[[123 107 134 121 116 114 120 135 138 127 124 144 126 123]
 [128 144 118 118 126 143 109 131 142 106 136 113 116 102]]
Rows and columns are numbered from 0.
The entry in row 1 and column 0 is 128
The entry at row 0, column 1: 107
Read off the top-left entry.
123
The entry in the bottom-right corner is 102
Read off the entry just left of 120.
114
The entry just left of 136 is 106
The top-right entry: 123
Read off the entry in row 0 and column 2.
134

Read these off the grid that follows. Counting starts at 0.
1) The entry in the top-right corner?
2) The entry at row 1, column 0?
3) The entry in row 0 and column 1?
4) The entry directly below the largest entry?
5) The entry just left of 118?
6) The entry in row 2 and column 1?
7) The entry at row 2, column 2?
8) The entry at row 2, column 0?
[[129 129 127 130 128 128 130 131 128 128]
 [127 127 129 133 129 127 128 126 135 127]
 [156 123 110 132 130 136 138 142 113 140]
 [136 134 134 130 122 123 123 133 131 134]
 [129 128 127 127 132 129 115 118 131 136]
 [127 128 129 127 129 125 127 128 130 127]
 [122 123 127 123 128 127 127 124 128 128]
 [129 130 127 128 129 125 127 129 123 128]
 [122 132 133 131 126 129 125 129 131 127]
 [129 120 129 135 130 126 133 124 135 128]
 [127 129 133 131 131 125 127 129 125 127]
 [127 128 124 133 123 127 136 134 123 125]]
1) 128
2) 127
3) 129
4) 136
5) 115
6) 123
7) 110
8) 156

126	122	114	109	115	108
119	120	119	124	125	125
133	153	140	130	127	126
117	120	123	132	151	151
120	122	124	120	119	131
155	124	131	134	133	141
137	153	134	129	129	111
130	121	126	131	133	144
121	127	143	138	132	149
130	119	110	121	129	128
113	117	101	104	114	103
Indices start at 0.
Read off the entry at row 2, column 0.
Answer: 133
Read off the entry just right of 101.
Answer: 104
Read off the entry at row 0, column 1.
Answer: 122
Read off the entry in the bottom-left corner.
Answer: 113
Read off the entry just left of 103.
Answer: 114
The entry in row 1 and column 0 -> 119
Read off the entry at row 1, column 2.
Answer: 119
The entry at row 0, column 0 -> 126
The entry directly above the smallest entry is 110
The entry just right of the largest entry is 124
The entry just left of 138 -> 143
The entry in the top-right corner: 108
Read off the bottom entry of the column that holds the smallest entry.
Answer: 101
Read off the entry in row 2 and column 1.
Answer: 153
Read off the entry just right of 109.
Answer: 115

[[128 131 132 113 133 139 128 137 133 124 133 130 127 128 128]
 [129 130 128 135 131 125 129 130 132 130 129 124 134 123 123]
 [128 125 127 125 134 120 128 130 119 138 129 132 125 124 132]
 [131 144 117 113 127 120 130 117 137 122 128 115 126 133 126]
 [128 126 127 134 130 129 128 137 130 122 126 118 130 134 134]
 [126 112 140 137 132 127 128 134 144 140 119 113 122 131 127]
 [128 138 130 142 133 134 132 128 132 127 126 132 128 130 132]
 [128 128 146 128 128 131 127 132 130 116 137 120 126 122 124]
 [126 143 141 136 120 135 129 119 118 114 126 100 125 130 131]
 [128 131 145 124 123 123 127 128 127 119 128 106 128 120 128]]
Counting starts at 0.
The entry at row 0, column 1: 131
The entry at row 0, column 0 -> 128
Read off the bottom-right entry.
A: 128
Read off the entry in row 1 and column 0.
A: 129
The bottom-left entry is 128
The top-right entry is 128
Read off the entry just right of the largest entry.
A: 128
Read off the entry directly above 114.
A: 116
Read off the entry at row 1, column 1.
A: 130
Read off the bottom entry of the column that holds the smallest entry.
A: 106
Read off the entry in row 2 and column 0.
A: 128
The entry at row 2, column 2 -> 127
The entry just left of the smallest entry -> 126
Read off the entry just left of 136.
A: 141
Read off the entry in row 0 and column 2.
A: 132
The largest entry is 146
The entry directly above the largest entry: 130
The top entry of the column that holds the smallest entry -> 130
Read off the entry just right of the smallest entry.
A: 125

Questions about the array below. Counting starts at 0.
1) Find the largest entry.
2) Find the entry in the top-left corner.
3) Find the entry in row 1 and column 1.
4) Find the entry in the bottom-right corner.
5) Find the entry in the bottom-left corner.
6) Find the entry directly above the largest entry.
7) Find the entry at row 0, column 2.
8) Find the entry in row 2 and column 0.
[[123 119 136 132 140 128 141 117]
 [145 108 139 117 125 121 147 135]
 [130 128 130 123 133 121 128 134]
 [128 115 138 126 140 126 139 118]
 [135 127 128 128 141 137 128 121]
 [120 119 115 121 138 116 126 130]
 [134 119 123 142 119 133 125 124]
 [132 113 128 138 123 132 124 120]
 [127 140 138 129 132 129 129 126]
 [123 135 119 133 128 121 111 102]
 [136 132 130 127 141 137 122 128]
 [122 141 143 136 125 124 131 125]
 [128 133 126 133 143 137 125 125]
 [124 123 132 130 135 126 135 122]]
1) 147
2) 123
3) 108
4) 122
5) 124
6) 141
7) 136
8) 130

[[131, 127, 125, 129, 125, 127, 125, 128, 138, 130, 125, 140, 131, 137], [129, 128, 127, 128, 129, 128, 133, 125, 107, 133, 134, 129, 128, 124], [132, 130, 127, 132, 128, 129, 125, 116, 114, 129, 129, 119, 123, 128], [124, 132, 125, 131, 126, 123, 127, 122, 126, 130, 117, 137, 129, 133], [126, 127, 130, 126, 126, 123, 131, 127, 105, 127, 126, 131, 130, 135], [129, 127, 138, 129, 127, 125, 127, 128, 147, 129, 128, 129, 128, 124], [126, 126, 128, 132, 134, 127, 126, 129, 150, 124, 120, 112, 137, 129]]
The entry just left of 105 -> 127
Read off the minimum.
A: 105
Read off the entry just right of the smallest entry.
A: 127
Read off the entry just right of 114.
A: 129
